The same turns and mirrors carry the whole set onto itself, and each row onto the other rows of its family. Which rows share a family with each named row? Give them in list order.
These 20 rows form 5 families of 4 rows each.
z_87: -7.9, 1.3, 14.1, 23.5, 25.3, 8.2, -7.7, -4.8, -0.4, -17.1, 5.2, -32.8, 16.0, 18.2, -7.9, -9.7, -17.1, -4.5, 15.6, 7.3, -16.5, -17.6, 10.2, -30.1, 13.1
z_875: -5.6, -6.4, -0.1, 0.1, -6.7, -2.7, 23.3, -6.4, 10.8, 26.3, -5.0, 2.2, 5.4, -3.7, -38.0, 27.0, -28.1, -17.8, -9.3, -12.3, 0.1, 5.9, -11.7, 19.1, 9.0
z_989: -8.1, -5.2, -4.6, 3.8, 21.3, 1.4, -5.6, -3.1, -10.2, -14.2, -5.6, -43.6, 14.4, 14.8, -22.5, -2.9, -20.0, -17.3, 24.1, -8.7, -21.2, -7.2, 8.2, -19.7, 10.3
z_286: -11.1, 8.9, 9.9, -5.0, -4.1, 25.1, 12.8, -9.0, -9.3, 41.7, -11.8, -6.1, -12.6, -2.7, -19.1, 23.1, -20.2, -23.8, -7.6, -6.2, -8.4, -0.5, -17.0, 14.2, -10.0
z_318: -6.7, -2.1, -15.6, 4.3, 15.7, -0.7, 3.9, 14.0, 9.7, -6.4, 19.1, 18.2, -8.9, -3.1, 26.4, -15.9, 0.7, 26.9, 20.9, 16.7, 23.6, -22.8, 19.8, -12.0, -8.8
z_264: -4.4, -1.4, -13.0, -2.7, 10.7, -2.9, -4.3, 16.1, -1.9, -31.3, 15.9, -9.3, -16.7, 2.4, 26.3, -12.7, 11.3, 15.5, 12.0, 20.7, 11.7, -19.0, 27.5, -20.7, -6.9
z_17: -5.7, 0.2, 22.3, -5.6, -2.9, -0.5, 17.9, -9.9, -5.1, 23.3, -6.3, 3.7, 0.3, -13.5, -35.5, 25.3, -15.5, -37.6, -12.2, -10.9, -6.2, 10.3, -5.3, 5.5, 13.5
z_366: -4.9, 8.6, 11.1, 4.7, -4.5, 4.0, 11.0, -12.7, -4.0, 7.7, 10.5, -12.8, 2.8, 12.8, -50.9, 33.2, -17.0, -9.3, -1.5, -2.1, 2.2, 7.1, -9.2, 19.7, 11.9
z_210: -4.5, -21.8, 1.8, 4.6, -25.7, -2.0, 8.7, 5.7, 15.2, 18.7, -5.4, 17.4, -32.6, -1.6, 7.6, -17.5, 16.9, 4.2, -22.6, 24.8, 17.4, 14.8, -10.0, -7.1, 16.3
z_152: 4.3, -9.7, 7.2, 0.8, 29.0, -3.7, -8.4, -17.8, -13.4, -2.1, -3.8, -24.7, 10.5, 13.8, -13.0, -11.6, -18.9, -18.0, 16.0, -19.1, -24.0, -20.0, 5.1, -32.7, 15.8
z_609: -0.9, -6.5, 4.3, -1.3, 27.5, 6.9, 2.4, -1.8, -15.7, -10.9, 4.3, -22.3, 11.0, 12.2, -6.9, -5.2, -7.2, -32.2, 20.4, -15.7, -31.9, -15.3, 6.2, -33.6, -0.2
z_360: -4.8, 1.5, 23.7, -7.0, -11.9, -8.0, 23.1, -18.4, 3.9, 33.6, 7.9, 5.7, -7.1, -0.8, -34.8, 27.8, -23.1, -19.0, -4.9, -7.7, -6.7, 4.1, -1.9, 6.8, 9.5
z_594: -5.5, -22.4, -17.7, 14.7, -17.3, 6.0, 4.5, -2.5, 22.1, 16.4, -14.9, 24.3, -23.5, 2.3, -13.3, -12.5, -4.8, 4.6, -8.1, 15.6, 35.2, 11.2, -21.2, 9.2, 10.4
z_746: 4.3, -16.9, 5.8, -11.0, -17.8, -8.3, 2.8, 8.3, 20.0, 15.8, -15.9, 24.7, -25.3, -12.5, 1.9, -9.8, 10.8, -1.1, -34.3, 18.3, 23.8, 13.5, -6.3, -1.7, 3.7
z_91: -3.9, -20.6, -6.4, 13.0, -22.6, -1.2, 9.7, 5.1, 30.6, 5.7, -5.8, 26.9, -28.0, -10.9, 13.8, -6.1, -4.7, 5.2, -24.7, 22.8, 23.7, 1.5, -4.2, -1.6, 7.9
z_791: -2.2, -2.8, -16.6, -15.3, 17.6, -9.5, -8.7, 18.2, -15.5, -17.2, 16.7, 5.3, -15.7, -4.1, 24.0, -17.1, 24.7, 19.7, 16.7, 6.8, 4.0, -20.9, 17.5, -13.3, 6.4
z_382: 0.3, -4.6, -10.9, -21.2, 9.4, -10.0, -11.2, 16.4, 2.4, -20.6, 6.0, 10.0, -17.3, -0.3, 27.9, -21.8, 20.2, 13.7, 15.3, 9.7, -3.1, -16.5, 13.5, -25.1, -16.6
z_167: -17.4, -23.5, -1.2, -23.0, 28.2, 2.2, -18.3, 0.4, -2.3, -22.1, 20.4, 3.4, -5.0, -17.2, 12.7, -10.9, 14.3, 20.6, -6.9, 21.2, 3.3, -19.1, 14.6, -17.9, -13.6
z_97: -27.4, -11.4, -0.3, -2.4, 2.3, 20.4, 11.7, -7.0, 15.5, 17.9, -17.5, 26.7, -20.4, -15.4, 11.4, -18.8, 5.4, 5.6, -35.0, 20.7, 8.1, 11.3, -0.9, 7.3, 3.9
z_744: -5.0, -14.3, 10.0, -2.6, 17.7, 12.1, -30.1, -10.7, -14.5, -0.9, 2.4, -33.1, 3.8, 1.6, -13.9, 8.9, -13.4, -18.1, 19.0, 0.2, -19.8, -24.0, -12.6, -30.8, -14.0

The rest of the family of z_167: z_286, z_97, z_744
The rest of the family of z_791: z_210, z_152, z_360
The rest of the family of z_318: z_87, z_366, z_594

The same turns and mirrors carry the whole set onto itself, and each row onto the other rows of its family. Which rows share a family with each named row? Give them in list order.
These 30 rows form 5 families of 6 rows each.
z_96: -47.3, 8.1, 2.7, 5.9, -21.3, 4.6, 40.2, 10.4, 13.9, -14.1, 29.9, 10.9, 11.3, 13.2, -6.1, -47.3, 16.0, 12.3, -7.4, 13.1, -26.8, 8.9, -16.9, -2.6, -0.2, -0.2, 13.1, -7.9, 0.4, -3.5, -14.6, -6.2, -16.9, -15.3, 9.1, -6.8, -29.8, -13.1
z_249: -15.2, 6.4, -22.7, -20.5, -30.7, 10.1, -42.4, 48.8, 15.7, 29.6, 6.4, 5.1, -6.0, -31.9, -17.4, 29.2, -26.9, 12.0, -13.8, -0.7, -9.3, -7.2, -16.5, 9.9, -12.8, 4.1, -1.4, -11.8, 20.9, 16.8, -14.8, 7.3, -8.0, -19.8, -10.1, 12.3, 13.3, -7.1
z_306: -13.7, 8.6, -20.6, -12.3, -30.8, 9.0, -43.5, 54.0, 13.6, 26.0, 1.1, 2.2, -8.1, -26.7, -19.5, 29.8, -22.7, 16.9, -19.7, -1.6, -4.4, -8.3, -12.5, 6.4, -11.5, 3.5, -10.0, -15.4, 24.3, 17.3, -16.9, 5.2, -7.3, -22.6, -7.7, 7.3, 12.2, -3.7
z_416: -40.3, -12.3, 5.0, 18.8, -13.2, 13.9, 42.2, 1.9, 26.2, -14.4, 31.8, 6.9, 4.9, -18.8, -2.1, -21.6, 26.1, 10.4, -13.7, -3.2, -35.8, -13.9, -25.5, -22.6, 2.3, -1.7, 12.8, -9.0, 7.5, -20.0, 12.7, -1.3, -13.2, -3.9, 16.7, -4.2, 6.3, -4.3
z_836: -9.0, 15.2, 0.1, 7.2, -6.3, 10.7, 32.7, 14.7, 10.5, -10.0, 37.7, -0.5, 11.4, -8.9, 3.1, -38.8, 25.1, -27.2, -18.5, 16.9, -6.5, -4.1, -22.1, -15.4, 13.6, -1.9, 4.7, -1.7, -21.0, -16.1, 8.7, 4.4, -31.6, 15.7, -1.1, -4.5, -1.5, -4.2
z_916: -44.4, -0.8, 13.3, 4.8, -19.7, 17.7, 30.2, 26.8, -7.8, -13.8, 30.0, -11.9, -21.0, -10.9, -11.4, -36.9, 27.1, 8.5, -16.8, 0.7, -18.4, -0.4, -32.2, -6.3, 6.7, -1.9, 12.8, -10.9, 9.0, -37.6, 5.4, 6.8, -6.2, -32.6, 5.0, -24.1, -24.1, -6.0
z_869: -25.7, -1.5, 2.1, 7.6, -12.2, 16.6, 35.5, 15.7, -10.9, -3.7, 36.0, -7.6, -16.4, -39.0, -7.1, -33.8, 34.0, 3.5, -16.2, 10.6, -32.1, -0.9, -26.9, -8.7, 16.9, -4.5, 19.8, -2.8, 3.2, -29.1, 32.1, 3.1, 1.1, -14.1, -0.7, -10.4, -1.2, -18.3
z_432: -39.7, 3.8, -3.0, 1.4, -21.0, 8.9, 39.6, -1.9, 15.7, -0.3, 37.8, 17.5, 13.2, -4.4, 1.4, -41.5, 8.0, 5.4, -5.7, 18.9, -35.5, 6.4, -18.3, 2.7, 10.2, -0.5, 32.0, 0.6, -5.8, 3.4, -0.9, -1.8, -17.0, -1.6, -0.1, 7.2, -18.3, -26.9
z_786: -4.8, 6.9, -15.3, -15.6, -8.3, 23.5, -37.8, 41.5, 16.7, 29.4, 12.4, -2.7, -3.0, -20.7, -7.5, 25.4, -22.2, 0.9, -4.6, 21.2, 9.3, -12.8, -49.5, 17.8, -9.4, 6.9, 2.1, 1.3, 3.8, 1.8, -44.6, 16.0, -4.8, -25.9, -3.2, -0.3, 27.4, 3.9
z_879: -49.1, -1.2, 8.3, 10.4, -14.3, 19.5, 15.3, 10.0, 16.4, -19.8, 6.7, -2.4, 8.6, -16.3, -2.4, -41.3, 18.8, -2.0, -21.4, 2.6, -40.1, 10.8, -16.6, -7.5, -0.8, -2.9, 23.6, -13.2, 12.6, -19.7, 14.7, 2.6, -4.7, 22.0, -10.2, -6.9, 6.8, -10.0
z_452: 15.4, 26.3, -28.6, 4.7, -18.7, 20.4, -28.0, 40.1, -7.7, 27.9, 27.2, 1.0, -11.9, -51.0, -17.6, 12.3, -1.4, 13.2, -10.8, 21.9, -4.9, -21.1, -39.5, 16.8, -0.8, -5.2, 14.9, 8.2, 23.1, 4.6, -11.3, 15.7, 0.6, -25.4, -1.3, 34.9, 18.8, -17.6
z_385: -47.8, -15.9, 4.8, 16.6, -16.8, 19.4, 39.8, -8.0, 30.9, -10.3, 38.6, 9.8, 3.3, -13.4, 0.7, -21.5, 18.6, 4.6, -13.3, -4.5, -34.2, -11.6, -32.2, -16.5, -3.5, 1.4, 24.6, -8.6, 2.8, -19.9, 6.6, 4.1, -18.6, 0.2, 12.3, -1.7, -1.3, -9.3
z_756: -50.8, -12.7, 7.1, 15.2, -13.6, 14.6, 42.3, 2.6, 29.6, -19.7, 31.1, 7.7, 3.3, -6.5, -2.7, -23.7, 22.9, 10.1, -17.3, -9.0, -29.3, -10.9, -25.8, -17.7, -3.4, 2.4, 10.9, -13.1, 10.0, -22.8, 2.0, 0.1, -16.7, -11.8, 15.7, -6.4, -5.5, 0.1
z_224: -4.0, 15.8, -31.6, 1.7, -17.7, 11.0, -28.5, 30.0, 14.3, 16.2, -7.1, 17.9, -7.8, -29.6, 11.5, 15.4, -0.9, 19.6, -2.1, -3.2, 17.2, -15.1, -48.5, -2.7, 5.4, -14.4, -28.3, -9.6, 8.5, 6.2, -25.9, -7.5, -7.3, -46.9, 8.1, 15.2, -7.4, -5.7
z_861: -51.3, 2.4, 12.7, 9.9, -16.3, 19.8, 13.0, 12.1, 16.7, -23.4, 4.9, -2.9, 4.6, -11.6, -4.8, -40.5, 16.4, -1.2, -23.4, 2.6, -36.6, 10.5, -15.6, -6.6, -2.8, 0.1, 20.3, -19.2, 12.1, -20.5, 6.5, 1.3, -5.5, 16.2, -9.4, -10.1, 1.1, -5.6
z_497: -26.7, 10.5, 1.6, -1.7, -13.9, 15.4, 27.4, 7.4, 15.0, -5.6, 44.3, 0.1, 6.9, 2.4, 6.9, -41.2, 12.2, -30.2, -13.9, 10.9, -2.4, -6.7, -29.7, -4.9, 3.3, 2.2, 16.6, -2.9, -22.9, -18.5, -7.4, 11.1, -39.6, 14.6, -5.0, -4.6, -11.6, -10.0
z_570: -9.1, 7.1, -22.4, -18.0, -29.6, 8.8, -41.0, 51.8, 13.0, 29.8, 3.8, 4.1, -8.2, -36.6, -19.7, 31.4, -21.4, 13.6, -17.5, 4.3, -9.0, -8.9, -12.7, 5.3, -10.6, 0.3, -5.5, -11.2, 23.4, 21.0, -6.7, 4.7, -5.1, -17.8, -9.3, 11.0, 15.7, -7.5
z_142: -49.6, -11.8, 4.4, -6.8, -27.1, 22.4, 29.9, 11.1, -0.7, 3.0, 43.1, -2.0, -21.6, -19.5, -2.8, -34.8, 9.6, -0.4, -14.5, 1.4, -26.1, -2.4, -40.5, 5.1, 2.7, -0.1, 43.7, -1.4, 1.2, -32.0, 10.3, 16.2, -14.3, -15.0, -7.2, -7.3, -18.9, -28.2
z_797: -54.8, -1.6, 10.2, 4.5, -16.7, 21.1, 14.7, 9.5, 19.8, -19.1, 9.8, -1.7, 5.0, -11.5, -1.7, -42.4, 14.0, -4.9, -19.1, 1.8, -36.0, 11.7, -18.6, -2.2, -5.4, 0.8, 28.1, -17.1, 11.7, -20.8, 7.7, 6.1, -6.7, 20.9, -11.9, -8.2, -2.6, -9.6
z_443: 6.4, 16.2, -39.6, -24.0, -28.7, 19.3, -26.6, 36.4, -6.8, 18.2, -4.5, -6.2, -4.3, -36.5, -14.5, 10.1, 10.8, 0.1, -11.5, 16.5, 2.6, -7.9, -29.0, 4.4, 8.1, -8.2, -18.5, -10.2, 16.1, 17.3, -46.8, -8.9, -3.6, -36.2, -0.3, 5.6, 19.9, 2.7
z_146: 4.4, 15.1, -16.8, -7.0, -4.9, 18.1, -38.0, 48.2, 9.3, 24.3, 6.6, -7.1, -3.8, -24.3, -12.6, 26.2, -10.5, 6.1, -5.7, 21.5, 10.9, -14.1, -42.3, 10.6, -4.4, 3.6, -10.5, -4.4, 10.7, 3.2, -35.7, 10.4, -0.1, -26.2, -0.5, -2.2, 28.7, 11.4
z_223: -21.7, 16.5, 4.2, 7.0, -9.2, 6.1, 26.2, 19.7, 9.7, -16.5, 30.9, -5.9, 8.7, 8.8, -0.3, -41.8, 24.2, -23.6, -19.1, 11.5, 1.1, -6.0, -25.9, -15.1, 4.3, -2.7, -3.8, -10.2, -18.7, -22.8, -11.3, 5.1, -34.2, 3.4, -1.4, -14.2, -14.6, 3.7
z_599: 3.9, 10.8, -39.5, -1.1, -16.6, 11.8, -23.4, 16.1, 17.6, 25.6, -0.5, 20.4, -2.7, -43.8, 18.6, 19.1, -3.5, 12.8, 0.3, 0.9, 13.4, -15.1, -50.8, 0.5, 14.1, -17.7, -15.8, -1.9, 7.8, 13.1, -9.2, -3.9, -8.7, -34.3, 5.7, 26.6, 3.8, -17.1
z_890: 9.4, 7.1, -21.8, -13.9, -5.1, 22.8, -35.9, 40.0, 11.1, 32.7, 13.3, -1.9, -2.5, -33.4, -7.7, 28.7, -15.8, 1.1, -6.2, 25.6, 6.8, -16.4, -45.7, 14.2, 0.3, 4.3, 2.7, 2.4, 7.0, 4.7, -31.3, 12.7, 0.3, -19.2, -2.5, 3.0, 34.1, 2.9
z_502: 2.3, 33.6, -22.1, 13.0, -19.4, 19.8, -28.6, 58.8, -12.4, 12.4, 13.4, -6.9, -14.6, -26.3, -26.5, 2.8, 3.9, 21.2, -14.3, 16.2, 4.9, -19.7, -38.1, 11.6, -9.7, -2.1, -8.1, -4.6, 27.7, -4.2, -33.8, 12.1, -1.0, -42.7, 3.3, 19.7, 4.4, -0.2
z_847: -11.4, 20.5, -21.9, -5.0, -31.4, 27.8, -33.8, 43.4, -0.2, 22.9, 27.1, 1.4, -19.2, -26.0, -18.8, 8.1, -21.5, 13.0, -8.4, 10.4, 5.9, -19.9, -51.0, 24.6, -18.9, 1.6, 22.7, 3.0, 22.3, -4.3, -39.2, 25.0, -11.1, -29.8, -5.0, 32.9, -3.5, -14.6
z_534: 6.3, 5.9, -42.4, -30.6, -33.1, 24.8, -30.0, 22.0, -2.0, 31.4, 7.2, 0.3, -2.0, -46.0, -5.6, 13.0, -1.1, -9.3, -6.3, 19.8, 0.0, -9.0, -34.0, 13.0, 10.4, -8.8, 7.0, -1.9, 8.9, 22.7, -39.2, -3.2, -10.5, -24.1, -7.5, 17.1, 25.0, -11.8
z_203: -9.9, 7.2, -33.5, -7.4, -24.8, 14.3, -29.0, 18.2, 20.1, 25.8, 1.5, 21.5, -9.0, -27.6, 18.1, 17.6, -12.0, 12.4, 0.4, -7.8, 15.8, -15.5, -57.5, 7.6, 3.2, -10.7, -11.3, -4.6, 6.0, 8.8, -30.3, 1.8, -16.3, -40.3, 5.9, 25.4, -10.0, -17.1
z_423: -14.0, 8.2, -36.3, -29.8, -39.0, 26.9, -32.7, 28.0, 2.5, 25.0, 2.1, -3.5, -8.3, -24.1, -8.6, 8.7, -5.0, -4.3, -8.7, 10.8, 8.7, -8.3, -35.9, 13.1, -2.6, -0.6, -2.8, -10.6, 12.0, 12.3, -62.9, 0.3, -12.1, -32.9, -3.9, 8.5, 6.3, -2.5
z_699: -27.6, 14.0, -3.2, 12.1, -6.7, 0.9, 44.5, 9.5, 8.8, -10.1, 27.6, 10.6, 15.5, -7.5, -5.1, -40.2, 27.5, 11.4, -7.4, 19.1, -35.6, 5.5, -7.2, -8.0, 12.2, -3.8, 9.0, -5.4, -3.2, 3.0, 6.0, -12.7, -8.7, -8.5, 6.7, -3.4, -10.2, -13.4

The rest of the family of z_452: z_916, z_869, z_142, z_502, z_847
The rest of the family of z_416: z_786, z_385, z_756, z_146, z_890
The rest of the family of z_836: z_224, z_497, z_223, z_599, z_203
The rest of the family of z_534: z_96, z_432, z_443, z_423, z_699

